In the rows, zero is written as 128.
Rotation paths and how fast each direction turns (deg/step)
Each turn is a multiple of 5 degrees from 10 to 175, or 0.
Each row of a path follows its step; steps can be skipped.
path 1
step 0: [126 132 141 124 139 130 120 126 133 129 131 125 130 118 132 130 125 129
 132 130 124 122 120 125 131 123 117 124 128 130 123 135 123 128 122 128
 139 131 125 109 140 130 122 137 131 140 135 138]
step 1: [130 119 137 123 130 116 122 131 136 124 128 129 134 128 138 117 130 131
 124 138 131 134 118 129 132 118 136 126 134 134 129 123 130 126 130 140
 137 134 127 115 116 125 133 132 122 119 123 126]
step 3: [131 132 114 126 129 128 127 127 130 138 120 118 125 133 133 131 125 133
 136 123 126 123 136 135 129 133 134 129 128 115 125 127 130 127 129 118
 140 124 119 134 124 124 134 132 140 137 145 125]
step 6: [128 120 124 105 130 126 120 130 123 114 117 126 131 135 133 122 123 120
 133 124 137 121 129 122 129 127 138 123 127 137 124 130 134 135 118 136
 131 123 128 126 123 127 125 126 122 122 131 131]
step 7: [128 130 137 124 125 121 133 116 119 133 117 130 128 130 127 127 128 117
 133 124 122 121 134 132 124 122 128 126 139 128 128 141 135 115 135 128
 141 134 133 127 121 138 117 119 129 128 132 135]
step 8: [136 126 132 140 127 123 124 124 135 131 121 126 118 120 134 136 126 127
 131 132 116 131 134 124 132 117 132 135 127 117 132 128 128 129 140 115
 129 129 121 119 117 127 126 140 136 122 132 131]
step 9: [131 128 120 139 134 128 130 143 130 130 125 132 133 134 131 116 125 136
 121 128 123 125 133 118 124 122 130 133 121 122 127 113 128 133 130 133
 123 120 140 133 122 127 136 130 132 119 127 142]
step 10: [123 135 124 142 126 142 125 136 135 132 130 126 127 138 126 130 125 131
 128 120 143 128 131 127 132 126 132 120 125 137 131 135 132 131 123 127
 133 118 135 139 125 126 120 114 125 135 135 133]
step 14: [118 123 120 125 123 124 136 128 129 119 127 130 125 131 118 135 125 133
 133 116 123 120 146 121 121 122 128 130 130 116 120 117 122 125 120 125
 137 124 139 131 130 127 131 124 129 127 135 134]
[127 128 126 128 127 126 130 129 125 130 127 128 132 128 126 129 127 125
 130 126 127 131 130 129 129 126 129 127 127 124 131 127 130 129 131 128
 131 130 127 124 129 127 129 129 126 126 127 127] | 65
[130 129 128 128 130 127 128 130 127 127 127 128 128 129 127 127 128 126
 130 129 133 130 132 128 130 126 126 130 127 129 126 124 130 125 125 130
 127 126 130 131 129 126 125 128 128 126 129 124] | 95
path 2
step 1: [132 128 124 137 138 125 134 117 138 119 126 135 127 132 125 128 123 133
 130 123 132 131 137 127 125 123 135 116 119 117 131 127 115 140 122 128
 122 128 121 123 137 119 121 128 132 127 127 124]
step 2: [129 131 126 135 137 126 125 125 129 132 122 128 136 127 130 129 128 116
 121 115 128 127 131 130 128 126 136 123 134 124 132 125 121 137 134 134
 130 141 126 137 117 114 143 126 122 123 121 130]
step 3: [120 126 137 129 118 128 115 128 137 134 128 128 113 129 127 130 135 126
 130 133 124 127 126 130 124 135 139 134 139 120 131 137 125 138 128 130
 131 138 139 129 121 129 137 123 135 129 135 132]
step 5: [119 127 123 115 124 124 137 135 124 115 128 135 135 136 134 128 134 120
 135 128 126 124 134 132 123 125 120 125 138 127 125 123 118 130 127 123
 125 132 115 126 138 117 130 128 126 139 131 131]
step 6: [129 125 129 134 131 111 132 125 132 129 117 135 134 124 132 130 136 114
 124 127 118 118 133 121 125 136 121 131 127 130 135 133 123 127 128 129
 122 125 132 135 130 127 123 130 128 135 128 147]
step 8: [125 141 125 130 128 130 125 137 126 129 128 126 135 121 126 117 140 136
 130 118 127 128 132 132 132 119 131 125 134 118 135 135 127 132 127 132
 131 133 130 133 126 120 127 141 135 133 118 112]
step 10: [130 126 134 127 139 125 130 123 139 142 118 123 130 127 133 130 123 127
 129 133 122 132 134 132 130 130 127 123 138 124 129 132 124 138 120 127
 124 121 125 140 139 126 132 118 117 125 142 125]
step 11: [123 122 128 119 125 126 129 134 134 125 114 133 135 144 121 127 128 131
 122 123 128 128 133 124 120 126 141 126 133 120 118 123 120 134 136 128
 132 125 128 142 128 127 126 119 135 130 130 126]
step 12: [126 138 130 131 120 121 133 130 127 116 133 133 131 127 127 121 135 130
 118 131 130 124 120 123 126 124 125 136 135 125 133 126 122 133 128 124
 127 127 132 144 119 117 135 130 138 121 130 143]
[127 127 129 129 131 126 130 127 128 126 127 129 128 128 125 129 127 128
 123 127 129 130 128 126 128 130 126 131 125 127 125 131 125 130 129 129
 130 128 126 130 130 127 126 127 128 126 123 131] | 70
[126 130 129 129 131 129 129 124 132 132 127 127 127 125 126 126 126 130
 127 126 129 130 126 130 127 127 130 126 129 129 127 125 125 127 127 128
 128 128 130 127 128 127 127 131 126 131 126 127] | 45
[128 128 126 126 127 126 131 130 128 130 130 127 127 130 125 129 130 126
 126 127 129 124 128 130 130 127 129 131 126 131 128 130 124 126 128 128
 128 129 132 128 126 124 130 129 127 129 130 127] | 115
path 3
step 1: [139 129 131 126 130 122 129 123 132 133 144 136 117 138 120 130 139 112
 137 120 129 123 126 121 129 135 123 129 124 126 137 123 138 135 123 123
 121 133 135 129 126 121 132 126 133 124 116 126]
step 2: [127 126 136 126 140 134 121 118 129 121 138 125 129 135 121 132 130 131
 130 136 134 137 110 129 125 141 128 126 126 123 130 129 118 128 128 122
 139 121 127 134 125 121 142 120 134 120 132 124]
step 3: [135 124 132 121 127 135 113 121 132 144 141 128 122 133 130 120 122 132
 122 120 132 129 118 137 133 122 131 129 123 135 127 122 116 131 116 133
 129 128 134 121 129 122 131 131 129 135 118 125]
step 6: [135 128 138 120 118 121 123 125 121 138 139 124 128 126 125 119 123 124
 129 124 135 120 126 129 143 136 129 130 114 134 137 119 128 129 123 125
 127 129 134 131 129 118 118 119 134 129 114 127]
step 8: [139 127 132 135 138 122 125 125 128 132 136 122 114 142 136 136 127 128
 132 128 133 134 128 130 128 130 137 124 127 135 127 125 116 127 117 118
 133 120 132 123 139 125 141 128 138 132 117 124]
step 9: [130 121 130 109 118 124 127 126 136 137 144 121 128 129 119 131 125 121
 128 138 130 128 119 126 133 130 140 130 126 123 137 126 129 126 122 124
 130 131 143 126 123 114 129 127 135 130 132 126]
step 10: [120 130 130 128 125 135 127 118 134 120 135 143 121 134 130 123 134 129
 119 127 125 132 119 126 124 128 132 133 117 131 132 128 127 142 114 132
 123 128 128 123 129 127 144 113 137 126 133 124]
step 11: [127 133 134 133 123 115 120 117 119 135 130 117 117 135 117 122 126 129
 131 126 139 128 118 126 129 140 137 127 121 141 130 119 119 135 123 122
 133 131 124 124 133 131 130 132 133 133 127 127]
step 13: [130 131 139 133 136 122 124 125 124 116 141 134 115 130 130 130 136 123
 127 124 127 128 129 130 129 131 125 135 119 127 129 124 125 134 117 125
 128 139 133 134 132 124 144 118 125 121 112 121]
[129 127 128 128 127 128 127 131 128 128 131 127 130 127 130 128 127 131
 124 130 125 126 128 130 128 129 129 129 126 127 130 130 128 129 129 127
 131 130 125 133 123 125 130 126 129 126 126 127] | 100
[128 128 126 126 127 127 132 129 130 128 128 127 128 130 130 131 127 127
 128 130 125 128 130 125 125 126 129 129 125 128 128 128 128 129 127 123
 127 123 125 127 130 126 124 127 132 130 129 127] | 40
[127 130 128 129 127 127 128 125 125 129 125 126 128 129 129 125 127 128
 126 130 125 127 130 128 129 129 130 128 126 132 129 125 131 131 129 130
 127 128 129 128 126 131 126 125 126 129 133 127] | 60
[126 128 127 129 129 129 125 127 131 127 127 128 129 126 132 126 133 127
 129 127 126 128 129 133 127 127 130 129 125 131 126 126 128 125 127 127
 127 126 128 125 126 128 129 130 131 125 127 127] | 145
[126 128 127 129 128 127 126 126 127 130 126 122 130 128 130 128 123 128
 124 126 132 129 128 129 128 129 127 126 129 130 129 129 126 126 128 125
 127 127 130 129 128 127 128 131 129 128 128 125] | 125
path 4
step 1: [121 125 126 126 124 127 137 133 131 131 132 131 130 122 117 130 135 130
 117 124 143 122 136 141 126 124 129 122 134 116 133 122 127 138 134 126
 130 118 130 125 117 128 130 122 135 131 127 132]
step 2: [122 121 129 131 131 134 136 122 127 127 137 129 139 135 119 118 131 123
 140 126 123 122 118 131 118 119 133 121 125 131 125 131 126 136 127 128
 140 131 130 130 120 126 130 123 135 124 139 132]
step 4: [124 130 122 120 124 131 121 122 124 134 129 129 126 132 133 134 125 127
 123 141 130 135 127 122 126 140 114 122 122 119 133 128 129 127 136 125
 134 128 129 126 135 132 144 138 122 122 121 131]
step 5: [126 141 125 131 134 134 133 117 123 122 136 140 121 128 136 132 125 126
 130 119 131 138 130 120 133 127 131 131 120 130 131 127 123 144 139 128
 118 130 125 121 130 123 129 136 124 130 125 133]
step 6: [117 128 142 134 124 121 125 127 135 117 131 125 131 116 128 123 124 119
 129 119 130 139 126 127 134 128 129 134 132 125 132 131 127 126 134 119
 127 121 118 130 123 121 116 127 132 136 122 127]
step 7: [135 127 139 120 126 128 129 127 127 131 121 124 125 129 116 125 130 129
 126 127 130 129 124 128 109 121 119 135 128 128 135 126 124 129 126 131
 140 123 123 136 137 122 120 125 142 134 123 123]
step 9: [119 116 120 129 132 131 125 131 133 119 127 140 125 138 135 122 126 138
 134 133 119 132 127 131 130 131 123 122 131 132 131 135 137 114 127 127
 125 121 139 124 124 124 128 132 131 122 126 138]
step 10: [140 123 124 131 140 141 125 134 116 126 139 125 115 127 132 127 122 124
 117 130 119 137 122 126 131 131 131 133 130 131 132 132 124 117 126 128
 126 128 128 139 127 129 133 133 121 132 129 133]
step 14: [133 124 133 129 123 134 132 133 137 132 121 127 118 124 131 124 119 139
 130 134 129 122 138 139 123 124 132 129 137 125 124 121 134 132 115 129
 127 121 132 132 115 139 127 135 134 123 133 126]
[126 129 128 132 130 124 129 126 130 127 127 125 125 125 128 127 129 128
 132 127 126 127 128 129 127 128 126 130 127 127 125 128 130 129 127 132
 125 129 131 128 124 128 128 130 125 128 126 126] | 130
path 5
step 0: [124 122 126 132 126 121 124 125 126 136 141 138 130 121 118 130 126 130
 126 127 127 123 128 131 134 138 128 132 128 118 122 131 131 135 127 133
 118 137 132 125 148 129 131 120 118 126 147 135]
step 4: [133 130 132 118 122 121 133 126 134 130 123 135 123 130 127 135 121 126
 131 137 137 123 127 132 134 127 130 129 117 132 116 111 114 125 125 133
 133 124 139 120 134 119 129 132 122 135 121 140]
step 5: [123 137 129 116 137 114 126 121 128 139 129 137 122 118 127 124 126 118
 125 135 123 128 133 133 121 126 129 140 145 134 121 135 116 126 131 135
 133 132 124 123 126 132 125 126 119 128 136 126]
step 6: [117 129 121 126 129 124 137 140 130 130 133 123 129 119 116 131 124 124
 140 129 129 135 129 124 128 111 129 133 128 128 127 130 128 124 127 107
 136 121 121 117 126 126 123 128 124 128 119 124]
step 7: [125 126 126 121 116 126 118 127 136 139 134 130 122 122 125 130 133 135
 128 117 143 127 130 131 127 129 136 127 129 118 123 119 124 119 115 123
 127 138 130 118 132 130 124 123 130 110 131 125]
step 9: [136 121 113 127 121 131 131 129 126 118 120 129 144 121 121 126 128 126
 127 129 137 132 113 138 129 127 132 136 127 139 120 127 129 122 130 133
 137 129 123 110 125 129 132 133 125 125 132 134]
step 10: [123 124 127 138 128 135 126 134 132 136 134 126 120 128 121 131 132 128
 128 126 144 133 128 128 130 126 123 130 150 135 112 133 131 135 129 141
 126 130 116 133 126 125 128 134 122 120 132 121]
step 13: [119 124 122 125 130 133 137 140 121 132 123 131 120 121 124 120 129 126
 140 130 118 134 137 128 131 127 122 125 133 131 131 131 128 124 146 133
 130 120 129 124 140 119 136 124 112 119 126 128]
step 14: [126 128 122 110 125 130 133 128 132 137 132 121 135 127 128 138 131 139
 133 118 127 121 129 131 138 134 114 134 127 124 129 125 123 119 123 124
 128 124 118 119 127 124 131 143 125 119 135 138]
[129 129 126 129 125 127 128 129 132 126 128 127 127 129 130 129 129 128
 126 130 130 127 127 127 127 127 127 124 127 130 124 128 125 125 131 128
 125 126 127 127 129 132 126 127 130 125 126 129] | 135
[131 127 127 130 130 128 125 130 126 128 128 131 130 130 131 130 126 127
 128 130 127 125 128 127 130 126 128 130 131 131 131 125 126 127 131 128
 128 129 130 125 130 130 130 126 127 127 129 128] | 90
[127 128 127 130 128 128 126 132 129 127 126 129 129 132 125 125 131 129
 128 128 131 132 126 127 126 128 126 130 129 128 127 127 128 124 126 128
 131 129 130 130 125 130 130 126 126 126 129 127] | 25
[128 130 128 123 129 128 129 128 129 124 125 127 132 128 128 130 128 130
 130 131 128 129 126 126 131 126 127 129 127 129 127 127 132 126 128 123
 126 129 127 129 130 128 128 129 128 130 128 127] | 140
path 6
step 2: [133 134 116 125 126 125 137 125 124 120 118 127 124 123 124 130 143 137
 129 129 121 122 125 132 133 135 121 117 135 128 127 129 131 126 119 120
 145 132 123 127 141 140 128 122 133 131 130 134]
step 4: [129 130 126 135 137 122 122 123 124 139 122 124 127 131 133 129 116 135
 126 127 139 128 130 125 133 135 126 119 120 117 123 127 134 134 133 132
 111 136 135 119 122 130 136 128 120 141 129 138]
step 5: [119 124 125 122 121 126 132 134 129 120 126 123 137 123 129 128 119 137
 128 130 123 113 125 131 127 132 114 124 120 131 121 122 136 133 133 134
 124 113 133 141 129 132 129 119 125 115 128 127]
step 6: [133 131 131 118 136 143 133 126 127 130 134 125 127 117 135 121 128 135
 135 127 121 138 136 125 122 121 126 136 130 135 124 118 139 119 120 120
 132 126 135 124 136 119 126 138 122 122 121 130]
step 7: [121 130 128 130 128 132 119 126 127 141 113 125 132 128 120 140 146 129
 134 124 135 134 130 134 113 119 135 126 126 126 122 125 124 127 120 133
 119 125 117 123 128 127 129 127 126 133 132 118]
step 8: [132 121 125 124 124 125 133 119 133 133 125 133 135 138 115 119 131 125
 122 115 126 125 126 124 133 138 130 113 129 133 121 133 124 119 133 128
 132 128 118 127 121 136 120 124 117 119 121 136]
step 12: [137 128 135 131 131 125 122 125 123 133 142 122 128 123 135 127 125 126
 124 135 127 126 132 131 124 132 130 122 136 136 103 129 125 138 116 131
 122 116 128 130 132 128 122 131 136 120 121 133]
step 13: [131 127 123 130 120 146 137 132 142 119 125 123 122 124 125 131 128 135
 128 126 125 119 140 129 127 121 140 127 137 139 132 123 127 124 121 133
 131 122 116 122 133 123 126 120 131 134 134 125]
step 14: [129 147 125 137 127 123 120 122 124 129 123 141 133 125 124 129 133 126
 125 122 126 131 134 134 133 123 124 126 128 127 125 127 129 115 127 118
 148 141 117 126 122 129 123 129 130 134 127 127]
[128 126 127 129 129 128 127 128 130 123 127 125 127 128 129 129 128 129
 126 131 129 126 132 128 131 127 130 128 130 129 127 128 132 126 126 128
 132 128 132 130 128 129 129 127 125 125 129 127] | 95
[130 131 126 126 128 130 127 130 129 127 128 129 126 128 126 131 129 130
 129 129 128 128 131 122 126 129 127 132 127 127 126 129 126 129 131 127
 131 126 129 128 130 128 128 128 128 131 126 127] | 100
path 7
step 0: [129 136 117 136 133 132 125 123 130 129 126 134 130 132 119 134 120 124
 123 123 121 142 136 142 131 123 134 127 125 130 125 129 120 118 123 135
 121 128 133 124 137 134 122 127 128 138 126 133]
step 2: [122 128 111 142 134 130 130 123 132 128 123 130 137 123 139 127 124 126
 136 125 125 127 130 132 121 139 119 120 118 125 127 128 120 129 128 121
 125 126 127 129 125 127 125 128 113 130 125 133]
step 4: [125 119 132 132 129 123 121 116 128 124 129 129 144 134 127 132 128 128
 129 137 131 128 130 135 136 127 136 132 120 126 127 132 114 125 138 121
 122 130 131 132 135 131 130 119 123 136 130 140]
step 6: [122 139 125 138 122 129 136 124 136 124 130 133 137 128 133 114 122 117
 133 134 132 140 126 129 135 131 120 126 128 119 125 131 120 127 127 124
 122 125 126 123 139 132 125 122 136 131 125 125]
step 8: [133 142 120 134 131 134 133 122 129 129 132 129 144 135 120 134 130 129
 124 134 124 124 141 142 136 134 130 125 135 132 135 129 120 127 125 122
 124 128 126 126 133 124 123 128 120 127 120 128]
step 11: [124 137 120 132 126 128 122 126 124 121 129 141 150 131 126 129 136 125
 124 122 122 126 137 130 134 140 127 121 128 132 130 133 126 123 129 134
 125 123 128 122 132 130 131 131 124 141 128 128]
step 12: [128 137 130 125 135 134 119 128 133 129 132 127 142 132 125 132 129 121
 127 125 129 140 130 135 128 139 136 130 129 123 115 134 122 126 133 118
 129 122 119 124 133 131 134 125 127 139 132 139]
step 13: [123 131 124 132 132 136 122 126 125 138 130 115 145 132 136 120 134 117
 131 134 129 132 131 127 128 138 126 127 127 126 122 129 124 124 128 120
 119 124 135 123 122 126 121 123 124 122 136 138]
step 14: [114 142 120 133 130 135 123 119 130 130 125 135 138 118 131 129 135 120
 123 128 129 127 130 124 134 132 119 126 125 125 137 132 125 131 124 127
 120 125 134 115 131 136 127 118 128 129 130 134]
[129 128 128 131 126 129 130 124 129 126 130 126 124 129 123 127 132 129
 128 130 127 129 130 131 131 129 123 130 129 129 127 127 130 128 129 129
 127 128 127 129 128 125 130 129 129 128 127 125] | 35
[130 131 129 130 128 129 130 126 129 131 127 125 128 128 129 126 129 126
 131 128 130 131 130 124 127 127 129 127 125 129 128 130 130 128 131 124
 131 131 128 127 126 131 128 130 125 127 128 126] | 95
